In the rows, zero is written as 128.
Named moves (each a turn or a mirror), then the moves between two rows, first move first; the first pair answered
move tef:
[118 140 118 100 117 152 118 113 130 108 141 122  95  96 142 146 136 134
 149 152 147 150 128 134 110 110 142 108 102 134]  ->  [103 138 116  98 142 134 122 111 128 119 127 142 101  92 139 141 135 137
 159 157 131 138 141 132 109 116 139 101  99 147]
[124 185 124 130  99 113 145 108 100 147 149 113 124 126 116 147 122  98
 108 125 119 108 146 112 110  89 107 107 126 126]  ->  [125 188 123 130 104 111 145 105 100 146 148 112 123 126 112 146 124  99
 108 127 117 105 145 110 106  89 105 111 127 126]
[ 98 116 174 174 210  59 109 142 108 107  82 100 128 188 119  77 134  88
 159 166 156  70 155 146 125 130 134 143 171 140]  ->  [144 117 184 182 141 110  96 150 119  74 117  46 112 194 125  88 140  84
 127 159 199  96 118 156 115 122 153 166 175 107]
[128 116 144 151 176 122 156 140 160  93  99 110 165 179 104 110 123 158
  94  94 105 128 120 119 117 129 138 146 114 152]  ->  [134 118 150 151 163 136 150 140 161  87 109  99 159 180 104 110 123 153
  86  92 113 133 113 119 114 128 141 156 118 143]
move rup:
[107 126 115 118 166 137 129 130 148 146 105 126 120 122 142 126 107 130
 129 126 101 129 139 114 161 119 130 140 109 145]  ->  [112 129 114 127 163 140 122 123 151 148 113 127 114 112 147 131 100 130
 124 127 106 133 133 115 165 124 140 135 104 143]
[152  96 139 149 126 138 123 148 143 115 132 111 132 149 137 124  98 123
 124  92 157 123 120 145 122 150 144 147 155 144]  ->  [156  95 133 139 106 147 129 145 144 114 139 110 131 143 137 131  99 124
 116  88 155 130 115 135 124 143 142 150 148 137]
[123 101 113 120 130 115 183 113 118 130 104 158 160 152 122 114 117 130
 132  85 105  96 149 103 128 124 123 133 146 144]  ->  [140 101 129 164 156 110 151  81 111 136 118 166 131 118 135 136 100 135
 131 104 131 103 148 113 127 158 162 115 146 128]
move vifos:
[166  91 145 117  77 132 168 173 102 122 143 150 158 157  97 130 133 134
  97  80 130 135 151 118 131 117 179 139 118 148]  ->  [179  86 153 153  97 127 147 154  95 128 152 164 143 135 110 141 118 137
 103  84 145 133 154 121 134 146 208 128 121 144]
[123 140 100  99 102 141 162 112 119 140 140 150 129 115 121 130 139 145
 120 134 109 157 131 111 146 127 104 113 131 124]  ->  [146 137 106 120 101 157 144 108 130 136 153 129 112 101 141 140 121 144
 113 130 135 166 119 121 156 142 130 120 131 120]
[131 168 119  73 105 150 116 120 123 126 157 106 120  92 123 141 141 120
 115 190 119 155 122 109 130  71  99  92 104 104]  ->  [144 162 130 117 129 143  93  98 120 130 166 118  97  66 141 157 122 123
 118 194 138 156 121 118 129 100 134  85 104  99]
[140 147 135  94 138 165 109 128 172 153 101  62 113 167 109 131 113 141
 106 139 140 114 156 130 161 141 118  86 130 166]  ->  [136 145 144 122 167 136  98 105 159 166  98  98 106 149 105 139 104 151
 123 148 134 106 167 130 153 164 129  68 130 167]
Then:
Each pair is two moves apart.
[115 142 144 138 133 178 146 129 146 114 135  85 131 102 170 133 140 111
 140 118 147 109 108 120 126 127 128 157 143 140]  ->  [113 140 137 140 144 167 147 108 133 138 141 121 115  72 175 147 126 124
 141 120 132 111 110 101 141 134 136 132 127 143] : tef rup
[116 160 128 103 128 136 103 165 154 129 157  82 146  89 106  87 177 128
 104 138 124 150 100 101  97 109  92  89 105 116]  ->  [112 151 136 147 188 105  81 136 143 150 148 120 124  60 120 101 152 133
 120 145 122 143 117 111 100 152 121  71 103 124] : vifos tef
[135 131 119  94  85 134 147 124 149 135 149 143 129  94  89 112 133 135
 108 126 103  91 111  81 141 121 108 107  96 120]  ->  [144 126 147 111 119 150 125 148 186 109 122  65 150 132 103  99 126 108
 109 136 138  87 124 136 140 118 113 147 129 138] : rup vifos
[101 105 111 190 153  74 124  90 110 122 129 201 128 111 123 131 102 137
 149 114 102 114 141 126  93 176 140 120 108 136]  ->  [126 110  85 133  55 130 151 111 115 108 162 177 123 119 121 138 110 147
 109  78 101 141 101  89 105 135 129 134  89 112] : rup tef
[112 116 132 128 113 134 137 167 138 104 119  93 154 165 122  97 136 110
 128 120 140 133 127 137 117 124 127 151 139 138]  ->  [124 105 140 156 146 131 115 148 144 111 122  92 138 144 144 106 116 112
 126 121 156 135 131 149 126 146 151 148 141 142] : tef vifos
[101 154 113  60 127  92 172 153 130 105 123 150 151 198 147 107 123 113
 152  98 111  86 140 138 140 133  71 136 125 103]  ->  [110 150 126 128 178  61 135 114 111 128 128 190 121 159 161 127  97 122
 169 109 123  82 150 150 132 186 112 107 119  99] : vifos vifos
[133 116 121 129 184 162 110 139 188 115  57  48 109 150 169 121  89  67
 146 162 145 159 136 177 144 107 167 192 164 145]  ->  [160 126  95 117 126 190 108 105 170 131 114  89  57  83 189 164  69  97
 112 144 139 196 100 121 172 112 199 159 123 118] : tef rup
[ 91 135 143 134 222 124 117 144 118 158 130  91 115 118 136 113 127 115
 125 187 150 127 132 157 116 102 117 131 132 157]  ->  [109 138 141 113 176 158 121 159 127 138 146  54 120 131 132 107 139 110
 107 179 161 136 116 159 117  80 110 151 136 146] : vifos tef
[149 136  96 167 141 133 127 155 144 115 136 165 107 112 115 118 102 108
 141 132 137 123 180 108 120 155 142 126 117 110]  ->  [139 144  87 143 120 131 148 167 141 109 132 171 125 126  99 109 121 107
 141 134 120 120 183  95 113 136 120 129 117 111] : tef vifos
[121 133 117 162 123  93 133 132 135 135 151 176 114 158 100 108 137 143
 122  88 133 125 127 101  67 170 133 151 125 110]  ->  [127 134 132 175 142  97 115 139 150 124 140 143 124 171 109 101 134 129
 125 103 152 123 136 131  64 173 136 167 142 118] : vifos rup
[166 158 119 115 165 226  93 116 169 126 124  74  99  93 144 170 166  98
 133 211 168 160  83 131 143 105 165  98 116 112]  ->  [155 141 133 166 223 179  82  96 155 145 103 117  92  83 147 172 150 103
 159 209 163 141 110 142 136 147 187  81 125 128] : rup vifos
[133 180 118 111 120 121 146 158 113 118 115 128 110 129 102 126 144 147
 138 161 121 105 127 110 120 116 106 102 100  97]  ->  [124 176 117 126 169 108 134 150 116 134 100 139 104 114 114 131 121 150
 146 155 114  97 144 115 135 133 120  98 102 121] : vifos tef
[149 129 154 141 139 142 106 124 130 112 134 116 125 122 138 132 123 128
 129 149 148 129 114 142 125 128 153 124 125 123]  ->  [142 134 144 106 114 150 129 140 137 105 130 103 142 141 127 124 138 124
 126 144 136 130 111 137 127 101 128 136 122 124] : vifos vifos
[118 148 126 161 140  95 156 130 111 123 120 176 138 150 100  92 151 100
 148 144 106 103 126 114  91 164 148 133 143 116]  ->  [148 141 136 193 138 124 127 119 125 116 136 146 115 136 130 109 128 103
 129 137 139 118 115 131 100 184 185 144 148 106] : vifos vifos
[130 135 101 119  89 144 139 130 118 117 133 140 107 137 132 139  86 109
 143  82 127 137 110  95 159 117 106 158  83 109]  ->  [139 137 118 163 122 132 109 104 113 123 140 147  89 113 144 151  71 109
 149 102 145 137 116 113 155 149 133 146  87 104] : rup rup
[117 109 140 198 113  93 110 140 166 126  98 148 133 159 135 134 115 143
 137  54 134 116 140 138 118 194 143 158 156 112]  ->  [105 116 116 170 103  89 129 137 154 144 105 186 128 142 130 140 111 158
 133  38 105 120 136 100 136 188 133 148 138 118] : rup tef
[169 118 125 116  37 141 165 154 126  89 141 122 154 198  88 103 169 136
 109  92 124 116 117 117  71 123 112 149 156  88]  ->  [143 116 129 148  83  83 167 130  94 118 128 194 151 180  68 107 171 146
 140 108  99  94 140 110  57 153 115 108 153  93] : vifos vifos
[158 146 129 117 127 136 120 145 130 102 118  56 113 136 134 115 136  81
 112 196 146 150 137 176 128  91 120 144 124 113]  ->  [162 140 141 163 147 108 105 119 110 110 125  95  91 115 132 129 129  92
 124 205 157 142 138 174 111 126 145 123 125  99] : vifos tef
[111 101 109 149 123 121  97 110 133 165 141 100 107  91 172 135  94 130
  88 127 165 173 126 125 164 144 156 151 121 153]  ->  [ 81 102  87  97 109 116 139 134 132 169 122 115 132 114 159 118 108 131
  89 101 129 168 134 101 171 115 116 158 110 170] : tef rup
